In the rows, 128 means zero.
Rotation paths and how fast each direction turns (deg/step)
Each turn is a multiple of 5 degrees from 10 to 175, or 0.
Each row of a path follows its step; steps can be skipped.
Path 1:
step 0: [122 126 127 128 128 126 130 125 129 122 127 125 135 133 136 123 120 123
 130 127 125 132 136 113 117 128 131 122 132 120 126 130 123 131 126 136
 128 128 129 121 124 134 119 122 132 131]
step 2: [126 132 126 129 129 124 127 116 128 132 117 131 129 124 132 131 136 127
 127 134 135 121 129 124 117 134 131 129 129 132 125 122 131 127 137 126
 140 126 126 116 133 135 131 127 126 122]
step 4: [138 135 128 123 127 127 127 131 127 132 124 131 129 132 127 119 132 118
 128 121 127 135 129 124 125 127 136 125 131 127 128 139 133 128 140 125
 124 121 125 133 126 141 129 129 132 125]
step 5: [131 131 134 131 125 124 124 128 121 129 127 120 135 133 128 134 121 128
 130 135 138 131 119 123 131 132 129 130 133 123 135 130 131 123 134 126
 133 116 130 121 133 135 139 126 128 127]
step 6: [127 131 134 133 122 128 124 122 137 115 125 133 127 138 130 128 131 130
 126 134 127 133 136 122 131 122 121 132 125 125 128 128 123 124 133 127
 130 122 129 123 118 134 135 132 122 119]
step 8: [131 121 138 121 137 120 135 126 126 128 125 132 129 132 128 131 130 129
 128 133 123 139 129 125 121 130 125 124 137 118 131 131 134 133 129 123
 135 121 138 125 130 127 130 120 132 127]
step 9: [117 135 136 133 132 126 134 123 133 123 130 129 133 130 130 129 128 118
 127 119 127 128 131 120 113 134 125 132 122 124 134 128 122 128 125 129
 127 121 130 119 128 133 130 125 119 131]
step 10: [122 130 132 124 120 125 131 128 127 127 129 137 137 125 117 123 130 129
 138 116 135 132 135 124 124 128 128 130 129 131 123 124 132 129 132 123
 138 134 127 127 122 128 138 131 126 122]
step 11: [130 133 121 123 124 123 129 126 130 137 126 129 128 122 129 130 134 124
 131 132 120 134 137 121 125 136 126 126 126 122 131 120 132 131 140 123
 132 122 123 121 135 127 133 127 137 124]
step 12: [128 139 137 126 126 124 132 135 139 132 132 128 129 130 125 124 119 130
 123 133 122 136 126 124 121 138 131 124 130 126 130 125 123 128 130 139
 131 125 128 133 129 138 135 131 128 127]
[129 128 127 127 129 127 126 130 130 130 128 128 128 128 126 128 130 130
 129 131 126 129 130 126 127 128 131 129 125 129 128 127 129 125 129 128
 127 131 128 126 125 125 127 128 129 125] => 90
Path 2:
step 1: [136 128 121 120 126 125 133 130 118 116 130 126 129 129 129 119 134 124
 132 123 123 126 126 127 127 134 117 130 128 125 133 129 129 133 134 119
 127 139 130 126 126 133 136 126 132 126]
step 2: [129 123 114 124 122 122 137 130 125 131 133 124 120 127 132 122 128 129
 119 129 127 128 124 121 127 118 119 123 121 123 133 130 123 125 129 123
 127 130 122 125 118 127 132 124 124 126]
step 3: [135 121 129 134 125 120 137 131 127 128 136 134 124 131 125 130 121 133
 118 132 132 131 135 125 132 122 120 133 128 132 123 127 128 123 119 130
 127 128 132 125 119 117 132 131 136 130]
step 5: [134 129 120 115 128 127 127 126 123 122 136 128 136 129 141 129 125 124
 129 131 130 123 130 124 126 133 132 114 120 125 134 132 119 126 124 134
 131 128 127 125 126 131 128 131 127 126]
step 6: [133 124 119 123 138 127 134 133 120 132 140 127 135 128 126 134 124 122
 133 130 125 132 139 131 126 122 120 122 125 124 121 127 124 121 127 125
 123 124 129 122 126 130 126 132 129 125]
step 7: [129 131 128 128 129 123 135 128 129 124 131 119 125 127 128 135 131 125
 130 124 133 135 135 133 138 123 127 126 122 122 115 131 127 128 131 114
 124 133 136 131 122 127 129 130 138 128]
step 8: [131 139 128 125 119 125 137 130 132 121 131 132 130 129 135 128 138 130
 119 123 136 124 133 125 135 130 124 130 123 116 132 127 126 136 123 128
 127 128 132 134 123 135 126 128 132 125]
step 9: [134 133 117 130 125 116 131 129 123 129 132 134 140 128 123 129 131 129
 127 128 132 126 129 123 128 132 113 133 124 124 131 129 122 123 129 138
 120 130 127 132 128 132 132 125 124 126]
step 10: [135 124 115 127 127 117 127 140 121 125 123 124 123 127 124 131 123 131
 129 124 128 124 127 134 133 129 127 128 124 127 124 138 122 119 135 132
 123 135 130 129 124 120 133 132 128 128]
step 12: [131 127 128 136 124 126 140 120 117 118 138 132 132 128 130 131 128 122
 135 126 130 134 131 127 125 126 127 131 124 132 138 125 117 133 121 126
 132 132 132 129 121 129 135 129 126 124]
[128 127 123 127 129 129 127 131 126 129 127 126 128 127 127 128 128 127
 128 129 129 129 127 125 126 128 126 124 129 128 129 129 129 127 132 129
 126 127 129 125 130 128 128 129 127 129] => 90
